Rotation paths and how fast each direction turns (degrees a step)
Each turn is a multiple of 5 degrees from 10 to 175, or 0.
Each row of a path follows its step; steps can be skipped.
path 1
step 2: [ 1.04 -1.96  2.02 -2.23  2.75 -2.96  0.06 -1.26  1.77  0.12 -1.24  0.38
  0.33  1.30 -1.84 -2.28  0.22 -2.45 -2.19 -0.40  0.60 -0.75  1.13 -3.79
 -1.21  1.13 -2.36 -2.18  1.58 -0.72  0.67  0.83  1.79 -1.24 -1.17 -0.74
  1.06 -2.46 -1.47  2.44 -1.81  2.14 -2.57]
step 3: [-1.67  4.22 -1.64 -2.04  0.67 -0.13 -0.49  0.12  3.05 -0.10  1.88  0.84
  0.67 -0.61  0.38 -2.11 -2.06  2.44 -2.21 -1.40  3.21  3.14  1.43 -2.93
  2.00 -1.87 -2.24 -2.02  1.20  0.36  2.06  0.72  0.98  0.18 -0.20  0.56
  0.09 -1.05 -0.69 -2.16  0.93  0.07 -0.27]
step 5: [-0.06  1.87  0.87 -1.32 -1.41 -1.68  1.70  0.08 -1.66 -1.38  2.34 -1.34
  0.35 -0.46  0.11 -0.88 -0.94 -2.93 -0.09  1.62  1.84 -1.90  0.65  1.84
  0.56  1.37  0.05  0.30  1.12 -3.76 -3.22 -2.21  2.10 -0.78 -3.66 -1.44
 -1.61  0.19  1.27  2.03 -1.34  3.70  0.76]
step 16: [-1.29  1.06 -1.26 -1.35 -1.64 -2.23  0.77  1.50 -0.59  2.38  2.24 -2.78
 -0.09 -0.42 -2.77  1.06  2.40  1.34  0.62 -0.11  0.23 -1.91 -0.65  2.23
 -4.39  1.52 -1.47 -3.27 -1.49 -0.37  0.78 -2.13 -0.57 -0.15 -1.34  3.43
 -0.19 -0.36  2.27  1.46  0.89 -0.66  0.53]
step 17: [ 2.58 -2.19 -1.99 -0.28  2.02 -2.19  0.60 -1.41  4.37  2.23  2.26 -1.77
 -1.09 -2.17  1.99  1.95  0.82 -1.58 -2.91 -0.68  1.06 -1.52 -1.58  0.85
 -0.96 -0.67  0.00  1.11 -0.72 -2.26 -1.26 -0.27 -0.77 -2.21 -1.47  1.50
  0.19 -2.00 -1.16  0.81 -2.08 -1.45 -1.02]
step 18: [ 1.27  1.71 -0.54 -1.11  5.17 -0.21  0.65  1.18  3.52 -0.79 -0.77 -3.22
  0.25 -0.97  0.42 -3.72 -1.40  0.11 -0.65 -1.13 -1.88  0.45 -1.40 -1.79
  0.60  0.67  1.07 -1.65 -1.55 -0.86 -1.02  0.32 -0.84  0.94  1.63 -2.29
  2.81 -0.70 -1.79  1.75  2.00  0.99 -1.83]
step 29: [ 1.59  0.33  0.47 -0.20  2.37  1.55 -1.84  1.38  1.53 -1.55  1.84  0.47
  1.73  0.80 -2.90 -3.03  2.68 -2.21  0.67 -1.59  0.77  0.07 -0.97  2.11
 -1.01 -2.40  1.09  2.77  0.32 -3.32 -0.61 -0.29 -0.53  3.61  1.31 -0.19
 -2.16  0.47 -0.44  0.37 -2.88  0.58 -1.93]
step 30: [ 0.99  2.49  1.07 -0.21  2.70 -0.37  1.98 -0.91  1.95  2.53 -0.69  2.97
 -0.36 -0.63  0.33 -1.79 -1.44  2.17  3.98  1.14  0.89  1.37 -0.06  2.83
  1.65  1.72 -0.43  0.82  1.44 -1.04 -0.43 -0.32  0.98  3.96  1.55  0.65
 -0.61  0.43  0.36  2.44 -0.26 -2.75  1.94]
[ 0.78 -0.95  0.09  0.25 -0.42 -0.37  0.58 -0.34  0.43  0.02 -0.33  0.03
  0.16  0.35  0.19  0.87 -1.29 -0.74 -0.65 -0.09  0.70  0.53  0.24  0.36
  0.02  0.07  0.24 -0.14  0.15 -0.32 -0.30 -0.06  0.39  1.01  0.46 -0.77
  0.31 -0.39 -0.27  1.71  0.31  0.44  0.89] : 115
[-0.02 -0.17  0.13  0.35  0.30  0.25 -0.13 -0.15 -0.43 -1.66  0.32 -0.36
 -1.01  0.32 -0.16 -0.31  1.17 -0.65  0.59 -0.14 -0.46 -0.46 -0.09 -0.90
  0.28  0.35 -0.77  0.23 -0.62 -0.31  0.00  0.12 -0.22 -0.29  0.23 -1.07
  0.17 -1.18 -0.44  0.75  0.33 -0.14  0.75] : 135
[ 0.94 -0.25  0.57 -1.32 -0.34  0.49  0.43 -0.13  0.05 -0.92 -0.33 -0.40
 -0.25 -0.92 -0.26  0.16  0.20 -0.63  0.26 -0.13  0.91  0.07  0.86 -0.16
 -1.15 -0.14  0.20  0.79  0.08  0.29 -0.39  0.02  0.89 -0.63  0.25 -0.08
  0.02  0.32  0.86 -0.02  0.05 -1.00 -0.77] : 120
[ 0.40 -0.55 -1.18  0.71  0.94  0.72  0.90  0.42  0.19 -0.39  0.78 -0.76
  0.05 -0.27  0.13 -0.09  0.50 -0.25  0.77  0.32  0.34  0.42 -0.02  0.99
 -0.45  0.94  0.79 -0.35 -0.07 -0.52 -0.62  0.28 -0.72  0.13  0.32  0.33
  0.74  0.87 -0.74 -0.16 -0.12 -0.01 -0.26] : 35
[ 0.07 -0.70  0.30 -0.19  0.34 -0.20 -0.07  0.54 -0.52  0.70  0.16 -1.16
 -0.33  0.74  0.00 -0.14 -0.85  0.09  1.29  0.50  0.12 -0.52  0.67  0.59
  0.08 -0.29 -1.30 -0.22  0.18  0.44  0.41 -0.65  0.35  0.19 -0.84 -0.85
 -0.45  0.60 -0.81  0.14 -0.31 -0.67 -0.34] : 100
[ 0.24  0.64 -1.00  0.09 -0.47  0.31 -0.29  0.31 -0.89  0.97 -0.28 -0.87
 -0.28  0.02  0.78 -0.10  0.57  0.28 -0.82  0.29 -0.17 -0.51  0.74 -0.13
 -0.43 -0.43 -0.14  0.53 -0.31  0.12 -0.92  0.97 -0.20  0.30 -1.02 -0.18
  0.89  0.30  0.76  0.69 -0.08 -0.18  0.85] : 40
